Each path below is one point turned by a fixed rotation once a step. After each direction that follows a path, write how fast that rotation turns it, in deg/step (0 if it stays still).
Each turn is a multiple of 5 degrees from 10 to 175, or 0.
Each row of a path follows its step; steps can be skipped.

step 6: [ 14  31   5 -16   3   0   0 -23  -8 -18 -12 -27   1  -4  -8 -13  -2  15
 -13 -24   2  -8  28  12  38   2   0   6  12  -7  14  -1 -18  24  -8 -15
  15 -12  -9  -6  -2  -9  13 -10 -17  -7  -1  25   4   6  -2 -12  -7  -4
 -23   8  -8 -18  12  24   0  16  25  14   4  10   9 -36 -30 -23  39  -7
   8  29   4  23  13  -9 -11 -20  -6 -18 -21  -5  27   6]
step 14: [  7   4  25  21  -1   4  -5  -6 -35  12  -9   5   5 -20  -5 -15  10  -5
  14   1 -12   0  -1  23  19   1  -2  10 -10 -33  38  13  22  -2  37   5
  24  15  -7   0  29  16   9 -24 -17 -23  -5   7   1  -6  34  17  32   3
  12  -9  14  -9  10  14  17  -7 -13   5  14  15  25 -14 -12  -4 -10 -13
  -6 -22  17   2  18  -4 -15 -13  -4 -20  -3 -11  29 -11]
step 15: [  7  12   5 -12  -6   9   4  -8 -29   6  -2 -25  17 -28  -1 -32   9   9
  18 -12 -12  10   7  39  -4 -24  -3   7  18 -14  21  21   9  -7  12 -34
  23  20 -11   1  -7   5   3  -8  15   7 -17  12  20  16  39 -11   6 -27
   1 -25  -1  -9   9   4 -10  -4 -21  32 -14  -1  10 -18 -14 -13   5  10
  -8 -10  24 -26  -9  23  -7  14  14 -10   5   0  23 -10]
step 16: [  7  -8   1 -21  -5  -3  -7 -31  -9   4 -31 -16  16 -25 -19  -6  22  15
  22 -24  19 -22   2  24  13 -42   7  -7   5 -13 -13  -3  -6  13   9 -18
  18  31  -4 -12   9  -7  34  -7   4   0 -19  11  10   6  10 -49 -11   1
 -23 -22 -17 -12 -17  -3 -16 -10   6  26   5  -6  17 -18  -2  -9  -8  -2
 -18  -3  -5  -4   0  -5   0   5  -4   5  11 -20 -14  17]
step 20: [ 10  12  10   4 -15   7 -15  -5 -12  15 -14   2  15  -7  -1 -19  24  -8
  20 -11  -2 -25 -11 -19  -6  -4 -20  16  14  -4  43   8 -13  -5  24 -12
  28  22  10 -10  16  19  10   4   4  -6 -11 -10  -1 -20  10   7  33 -34
 -15  -9  14  13  22   9  -5   6   5  24  -7   4 -17 -19   5   0 -21   1
  17  24  14  17  11 -36 -22  -3  -7  -5  29 -17  21  -6]
step 30: [ 24  19  -1 -12  -6  17  -5  18   6   6 -33 -44   9  -9  12 -14 -12   9
  23 -23 -17   0 -17   5   4  -2 -13   4 -17  -3  24  11 -38  10  27 -14
  15   5  -3  24  -2   6  -6  26   3  -2  -4  -4  15  23  13  19   6  -7
  13 -10 -10 -15   4  -2  25  -8  18  18   7   4  14 -18  17  15   3 -33
  -7  20   9 -32  10  14 -20  -6   6 -16  12 -26   2 -13]
step 32: [-12   6  16 -13  -9  18  -3   9 -17 -17  19   1  25  -6 -35  -8 -16   5
  -9 -26   1  -7   0  19  25  -8  -7  -2  -4 -29  29  17   9   9  12   0
  16  26  18 -19  11  22  -9 -21   1 -24  14  12  17  -3   4 -30  18   2
  -3  -4   3 -28  21   4  17  10   9  28   1 -21  18 -23   2   2   3 -15
  36 -22   4 -19   4 -25  -8   2  13   4 -13  10   9  22]
step 35: [ 12   1   8  -3   1 -18 -28 -15   4 -22 -38 -15  -9   1   2  -6   5  -2
  28 -17   5  -7   9  11  -2 -10 -18   6  26 -37  37   9 -12  25  20   1
   5   2 -14   8  23   1  21 -17   0 -19  20 -10  -8   5  -3   2 -11   5
  11 -10  19 -10   8   5  14   9 -11 -29  -5  -3  19 -32 -14  16 -13 -18
  -3  -2  -7  -2  30 -42 -22  12  -4  -5  14 -20   8  -5]
[  1  -2  -1   1   3   3   5   1  -5   0  -3  -3   2   0  -6  -2  -3  -3
  -1   0  -1 -10   0   1  -3  -1   4   3  -5   2   0  -1  -2  -4  -2  -2
   2  -6  -2  -1   5  -1   1  -5   3   0   5  -1   2   3   2  -2   7   6
  -1  -6  -6   0  -4  -2   3   2   0   1   1   3   2  -1   1  -3   4   3
   3   1  -1   0  -2   6  -5   1   1  -1  -4  -1   0  -7]
45
[  5   1  -2   4  -5  -2   2   0   4   3   2   0   2   1  -3  -3   1   3
   0  -1   1   3   2  -5   2   2  -3   0  -1  -2  -7  -1  -2   2   3   0
   0   5   4   2   4  -5  -5   2  -2   3   1   3  -5  -2   1   1   0  -4
  -3   1   0  -4   1  -3  -1   6   0  -3   1   0  -6   1  -2  -1   4   1
   0   6  -1   2   4   2  -2  -2  -2   3 -11   3  -1 -10]
20
[  2   4   2  -5   1   0   0  -1   2  -2   2   1   2  -1  -6  -4  -3   0
   0   2   0   1  -1   3 -10   5   1  -2  -5   0  -3   0   3   0   2  -1
   1   1   6   4   1   4   0   3   5  -4   2   0   3  -9   3   3   2   2
   0   1   6  -3  -3   2   3  -1  -6  -5   6   1  -2  -4  -1  -2  -3  -3
   3   2  -2  -1  -2  -3  -2   3   1  -2   0   6  -2   5]
35
[  8   6   1  -2   0   2   0   0  -3   2   3  -1   6  -4  -1   2  -4  -2
   4  -4   1   7   3   1  -1   2   4  -2  -2   1   2  -2   2  -1   0   1
   0   0   0  -4   0   1  -4  -2   1   1   0   5  -2   4   0   2  -3   4
   5   1   4   1   1 -10   7  -5   7   1  -3   1  -1   3  -2  -2   1  -3
  -1  -5  -4   1  -1   4  -3  -6   0   2   2  -2  -3   1]
20
[ -2   4  -1  10  -1   2   2   2   3   3  -2  -4  -5   2   0   0  -3   0
   3   3   1   6   1   1   3   1   2   2  -2   1   2   4   0  -2   1  -4
   1  -2  -6  -2   3  -4   2   2  -3  -3   0 -10  -3  -6   5  -5   1   3
   6   5   1   0   3   1   1  -9  -2  -2   2  -1  -1  -1   0   1  -3   1
   1   0  -5   0  -2   0  -2   2   0   4   2   3   0  -5]
70
[ 5 -1  1  5 -2  5  3 -2 -1  2  3  1  0 -1  0 -2  1 -5  5 -2 -3 -5  1 -1
 -2 -7 -5  2  0 -1 -4  4  6 -1 -2  3  0  1  2 -2 -2  6  6  3 -6  0 -2 -1
 -2  4 -2  4 -4 -1 -2  3 -6  0 -2  1  3 -4 -6  2 -5 -5  2  1 -1 -2 -3  0
  1  5 -4  0  2  4 -4 -1 -6 -2  1  6  2  4]
10

step 5: [  1   7  -5   9 -36 -10   7 -20  16   3   1  11 -23 -22  -8   7 -16   6
  14  21 -11   2  30  18   0 -16   2 -29  14 -31 -13  28  17 -33  -1   2
 -11  -6   0  -6  -5   2   7   7   7   1 -11  -3  -5   5   9  16  21  10
  37  -4  -6  12  26 -10   9  -7  21  -4  -5  11  14   3   4  -1  23  36
 -21 -23   8   9  -8  -5  -7  17  -1   5  16  -8   6  -9]
step 8: [  0 -19  -9  -9  -6   4 -25   3   5 -11 -29  19  16  20   9  25 -15   7
  26  34 -15  12   3  -1  -9  -4  32  -4  20  -4   4   0  -5 -17 -19 -10
   2  21 -13  -8  10 -19  16  20   5  17   4  -7 -26   0 -26  14  -1   1
  11 -13   8  18   9 -17   4 -11   6  10  -1 -23 -20 -11  13  13   6  15
 -11 -15  21  36 -12  -1 -23  -6   2   1  25 -11  -1   5]
step 12: [ -9 -19  16   8  -5  -8  11   1 -16 -11  -8  27 -15  24  -4 -23   4   4
  -4  39  27   9  11  18 -10  -5  28  17   9 -21  -6  30  14 -32  -7 -24
   2  16  -6 -20   0   2 -29   9 -10   8 -14  17  -4  20 -17 -10  -9   1
  15  -2  -5  10   7  17  10  -1  14 -10  -9   4  -3 -27  14 -17 -12  14
   0   5  12   7  -4   0  14 -15  15   0   7 -25   8 -26]
step 16: [-13 -13  -5   1  -1 -29  14  -7   0  15   2  19  -4  14  20   7 -31   3
  13  -7 -19 -10   9  11  -5  14  20  22  23 -13  29  19  -9  -8 -26   1
  23   3 -16 -14 -25 -37 -25  29   7   6   9   9 -21   2  -3  -9  10  20
  21   2  -6   4   8 -10  10 -12  -3   6  -2  17  27   0  -2   8   0  19
   1  -2  20  14  16  19  -5  -3   6  19  26  10  10  -7]
step 18: [  4 -13   1 -22 -11  23 -17  -7  -5  26  -3  27  12 -11  -6  20  17  16
  11  17  -2   7  15   7   2  -3   1  -6  -3 -22   5   2 -13 -19   7  15
  -4  -2  -9  -1  -2  20  -8   7  14  18 -10  -4 -13  20 -26  13  10 -11
  16  -3  -4   8  -1  -3  25  -3  13   5 -13  15  -7  -7 -10 -22  27  14
   8 -22  34  48  23  -5 -18   7   8  13  17 -15  11 -27]
step 20: [ -5  -1 -15  -9  -7  -1  25  -4   5  -1 -25  33 -12  21 -13  11  -4   7
  33  -8  -4   2  -1   8 -13 -13  30  -2  -8 -10   9  35  32  11   9 -15
 -15   3 -13 -28 -10 -10   5   5   6 -19 -28   7 -22   5 -26   5  12   4
  22 -16   9   7  -7  15  22  -3  14 -19  30  -3 -21   5  -3   2  -1  16
 -19   0  16 -14   7   6  -1  18   3   1   8   6  23 -12]
step 33: [ -9 -15  16  -1  -3   2  -5  -8 -10  23 -14  27 -36  19   7  14  17  -1
   8  25 -20  23  15   4  -3   7  21  29  18 -16  -6  14  13 -25  -1  -7
   9   6 -37 -13  -6 -13   4  15  15  -2  -2  -1   2  -3  -4  22  -5  -5
  24 -33   3   0   8  10  21  14   1 -15  15  -6  -9 -26  21 -11  -6  12
  10 -16  27  -9  12  18   8  -4   6   0  13 -17   1 -11]
step 37: [ 13 -20 -19  -3   3  -3   7 -41 -17  -1  -6  30 -11  -3  11   6 -31 -14
 -12  21 -11 -23   7  17 -11  -2  22  -9  20 -27   7   4   6   6  -6 -14
  -3   8 -14 -26 -14   7 -14  12  12  -4   0  14 -18  -4  -1 -27  20  -4
  10  -4  -3  -1  16  12 -13  -6  12  -8 -16   6  10  -7 -11   7  18  33
  -7   3  17   7  20  13  16   8   3  14  33 -16  16 -23]
[-4 -2 -4 -2  0 -3 -3  2 -1  5  3  0  3 -2  3 -3  0 -2  1  2 -2  1  4 -1
 -2  3  2  3 -2  0  3 -1  0  4  2 -1  1  0 -2 -1 -2  7  6  2  2  4  2 -1
 -3 -1 -4  3  6  2  5 -1 -6 -7 -5  5 -3  2  6 -2 -1  6  1  5 -2  0  0 -6
  2  0  6 -5 -3  1  4  2  0  3  0  6  1 -6]
20
[ 1  2  2 -4  3  4 -4  1  1  3  2 -1 -4  5  3  1 -6  7 -4 -1 -2  1  5  2
 -1 -1  1  5 -3  2 -2 -5 -6  0 -6 -3  5  0  2  5  0 -2  5  3  2 -1  2 -1
 -2 -3 -3  9 -3  2  5 -1 -1 -4  0 -1 -4 -2 -5  4  0 -4  3  2  5 -1 -2  2
 -3  2  2  2  7  2 -2  0  4  1 -1  4  1  3]
45
[ 0  1  1  7 -2  1 -5 -4 -6 -1 -7 -2  1  0 -1 -3 -2  2 -1  5  0  1  3 -2
 -7  0  6  2  4 -2 -5 -4 -3  0  0  2 -6  4  0 -2  2  3 -1 -1  2 -1 -3 -1
 -4 -4  2 -2 -1 -5 -2 -1  1 -5  4 -3 -5 -6 -1  4 -4  2  0  0  2  3 -2  2
  4  2  4 -7 -3 -1  3 -1  0  1 -2 -2 -1  7]
160
[-1  1 -1  2  1 -6 -1 -1 -1  0 -2 -3 -1  2 -3 -1  2  1  1 -4  1  0  2  6
 -1  6  3  9  3  4  1  0  4  6 -2 -2 -7 -4 -4 -7  4 -4  0 -2 -2  5  3  3
 -1  0  0  1 -5  2  1  5 -1  2 -2  6  1 -3  0 -1  3  2  0 -2  1  0  0  3
 -3  0  0 -6  7  1 -8 -1 -4 -2  1  3 -3  1]
80
[ 3 -2  4  1 -2 -1  5  2  1  3  1  9 -1  6 -4 -1  0 -2  1 -1  7  1  7  3
 -3 -2 -5 -2 -7  1 -4  1  4 -3  2 -1 -3 -3 -9  4  3  3  3 -1 -2 -4 -5 -2
 -1 -2  1  2 -2  0 -4  0 -1  2  2  0 -3 -4  1 -6  4 -1  2 -3  2 -4 -3 -6
  0  0  3 -3  1 -1  3  0 -1  2  0  1  1  2]
140

step 0: [ -6  -8  10   2  -2  23 -41   9   0  -2 -19 -14   3 -22  -7   2   7  -6
  21  -7   4  -8  14 -12 -13   6  35 -11  24   4   4   2  -1  -1   0  -1
  -1  10  -9   0   3  17  10 -23 -20  24  29  14  14 -31   1  -9   4  15
  -4 -37  13 -25 -12  -6  19  -7   5   4   3   2  -8   5  -4   2  29 -16
   0  -3   4 -10  20 -11  15 -15  36  15   4   5  16   0]
step 2: [  0 -12  12  14  10 -12 -19  11   0   4   3  -5   5 -11 -18  13 -10 -14
  -7   4  -3 -10  12 -26   3  -3  20  37   6  -2  -9  -5   9  11  12 -15
 -12  10  29   7  -4  13   5 -11   3  -1   9   4  10   1  31   7  12 -19
  -3   2  19   1 -23  -5 -19   3  18  12  -9  18 -28   3 -13  -2  14 -17
   3 -18 -15 -10 -23 -27   5  10   2  -1 -32  31  27 -29]
step 6: [  4  -5   2  13  18   7 -17  -2  -8   3  -7 -30  16 -19   1 -13 -16   8
 -33  -1  -2   3  25  -8 -13   5 -11   9   2  13   7  -7 -11  -9 -16  -7
 -28   9  -6 -18  11  12 -17  17  -5  -1  13   2   3  10  10   4  25  12
 -19 -16   4  -4 -22  -6  18  24  -3   3  12  -4 -23   4 -12  -7  21 -20
 -14 -18 -12  -6  23 -27   8 -12  23  15 -20   7  28 -29]
step 11: [-28 -11  22  20  10   8 -21  14   2  -8  -7   6  14   4  -4 -15  -1  34
   6  -1  15 -14  31  -7  19   6  32  -5  14  21 -11 -19 -14   6  32  -4
  -8   5 -10   0  10  20 -18  -6 -16   5  17   5  22 -22  13  -3   6   8
   0  -7   9 -12   0  -3 -20  14  -9   5  -3   2   2  -4  13  23  18  -9
 -30  -1  15   1   5 -25  25 -11  -9  15   1  19  17  -4]
step 19: [-11  -3  21 -17  10   2 -11  -2   5  -6 -17 -31  14 -14 -16 -14   6  -8
  12 -13  -7  -9  -6 -13   9  -3   8  13  -2  -3   0   9   0   6 -15  -2
 -10  21  -3  -9   0   2 -11   5   0   5  15   2  39 -29   9  -3  -2   1
   6 -52  13  11 -38   0 -10 -18   5  16  12   9 -12  -5  -6 -27  21 -10
  11 -29  17 -23  24  -8   7  -4  -8   6   0   0  21  18]
step 22: [-15   3  18  15  10  16 -10  -6  16 -11   3 -32  -3  19   5 -17   0   5
   9  -8   6   0  11  -5  12  12  25  36  -9   3   3   8  -7 -21   2   0
  -4   3 -16  -2 -15 -12 -17   3 -19  -8  16  33   8 -17   6 -22  22  -4
 -16  -4  -9 -22   3  18   4  26 -11  11  16  11   0 -24  24  11  27  -4
 -23  -6   6   6  14 -27   1 -14  21  18  -2   7   1 -16]
step 25: [  6  -3   7   3  23 -10  -9  -4  18   8 -20   3   5 -30  -7 -10  -3   2
   8   9 -16  -2  27 -17   2  23   2   1  13  -5  -9   7 -18 -27   0  -7
 -15  11  29  -5  -2  12   1  21 -29   6   9  13  20  -4  23   4  24   2
  29 -31 -13  -6 -16   5  18  16   8   1  -7   4 -11  17   9 -28  26   0
   1  -8 -22 -13   8  -8  15   3  17 -12  -6  -7  28 -17]
step 29: [ 14 -13  20  13 -23  -3   3  -2   8   2  -6 -19   9   7  -1   1  -9  -7
   7  -7  18 -16  43 -22   0 -12  37   9  10  30   2   5 -26 -18   9 -13
 -22  -8   9  -3   7   3  -7  22 -34  -5   4  -1  -2  -1   1   3 -21  11
  13 -10  13  -7 -10  11 -11  24   5  -8   7  36 -16   4  12  -9  14 -15
 -27  -9 -19   5   9 -10  -7  -3   7 -10 -25   2   7  -9]
[-8  1  3 -5 -1 -2  2 -5  4  0 -1 -4  3  3 -3  2  5  0  0  2  7  2 -2  3
  1  0  4  0  1  1 -2  0 -2 -5  2  0 -3  2  6  1 -4  5  1 -2 -3  1 -1  6
 -4 -7 -5  3 -3  3  0 -1 -1  3 -1  3  2  5  5 -2 -3 -2  4  0  3  2  2  1
 -1  2  2 -3  7 -2 -1  5 -1 -3  4  2 -2  4]
100
[ 2  1 -3 -1  4  2  0 -2 -1  1  0 -1  3  2  0  3 -3 -6 -3  1 -1 -5 -1  1
 -5 -1  4 -1  6  2  3 -4  1  4 -2  1 -1 -5  4  2 -3  0 -3 -3 -3 -3  4  2
 -4  7  0 -4  2 -4 -4 -4  4  3 -4  4  7 -3  2  3  1 -7  5 -1  3 -3  3 -3
  8  3  5  0  0  1 -3 -1  2  4  1 -1  5  3]
55
[-5 -7 -5  4  3  3  6 -4  3 -2  1  8  3  2  2  2  0  4  3  3  5  4 -5 -3
  1  3  4 -4  1  0  3 -1 -1 -2 -1 -4  2 -3 -4  2 -6 -4 -4 -1 -2 -3 -2  1
  2  1  1 -2  1  1 -6  2 -1  1 -3  4 -1  1  1  1  2  5 -3 -7  0  3 -2  2
  2 -1 -6  2  1  2  4  0 -2  5  0 -5 -3  1]
170
[ 2 -4  6 -1  5  0 -3  0 -1  3  0  4 -2 -3 -3  7 -1 -3 -1 -1 -5 -4  0  7
 -4 -1 -3 -2 -3  2  7  0  0 -3  4 -5 -2  2  0 -3 -1 -2 -2 -1  6  0  3  1
 -5 -5  1  7  2 -1  0  2  3 -1  2  1 -3  0  2  3 -3 -1 -1 -2 -1  2 -5  3
  2  0 -5 -8  1  3 -4 -3 -2  3 -1 -7 -2  2]
95
[-1  1 -6  1  5 -3  2  6 -6  3  3 -2 -1 -1 -3  4  7 -3 -2  0 -1  5 -3 -2
  2 -1  4 -2  2 -3  4  5  2  0 -2  4 -2  5  5  5 -1 -2  2  2  0  2 -2  3
  0  3 -1  1  3 -3  0  0 -6 -4  2  0 -5  0 -1  2  3  0 -4  0  4 -3  1  4
  1 -2 -2 -2 -4 -6 -5  2 -6  3  2  2  4  5]
60
[-5  3 -4  4 -2  0 -4 -3 -4 -4  1  5  3 -3 -2 -1 -2 -3 -3  2  1  0 -2 -1
  2 -4  6 -3 -3  1 -1  2 -2 -2 -2  2  2  5  6  0  3  0 -2  2  5 -5  6 -2
  7 -1 -5 -4  0  4  4 -2  1  1 -1  3 -1  2 -2 -1 -6 -5 -3 -1  1 -3  0 -6
 -1  2 -6 -3 -2  3 -4 -1  6  0 -3  2 -7  0]
175
[ -3   3   1   0  -3  -3   3  -4   0   4  -4   6  -7   1  -2   4   2  -2
   4  -5   0   4   6  -1  -4  -2  -2  -2   4   0  -5  -2   0   6   0  -1
   1 -10   1   2   1  -4   2  -7   1  -4   3   2   2   1  -3  -3   2   6
   8   0  -1   0  -1  -3   0   4   0   3  -1   2  -4   1   0   3   0   2
  -4  -2  -1  -2   1  -3  -2   1   2   3   0  -1   6   3]
25
[-5 -2  2 -3  6  0  4  2  3  1 -1  0 -4  1  2 -3 -2 -3 -1 -3 -3 -4  2  3
 -1  3  0 -4 -4  0 -2  0  0 -2 -9  0  0  2 -2  0  0  1 -3  1 -2 -5 -1  2
  5  6 -2  2 -1  1  3 -4 -6 -5  2  0  0  1 -4  0 -1 -7  6 -5 -4  0  2  0
  0  0  0 -6  4 -6  5 -3 -5  1  0  2 -2 -5]
135
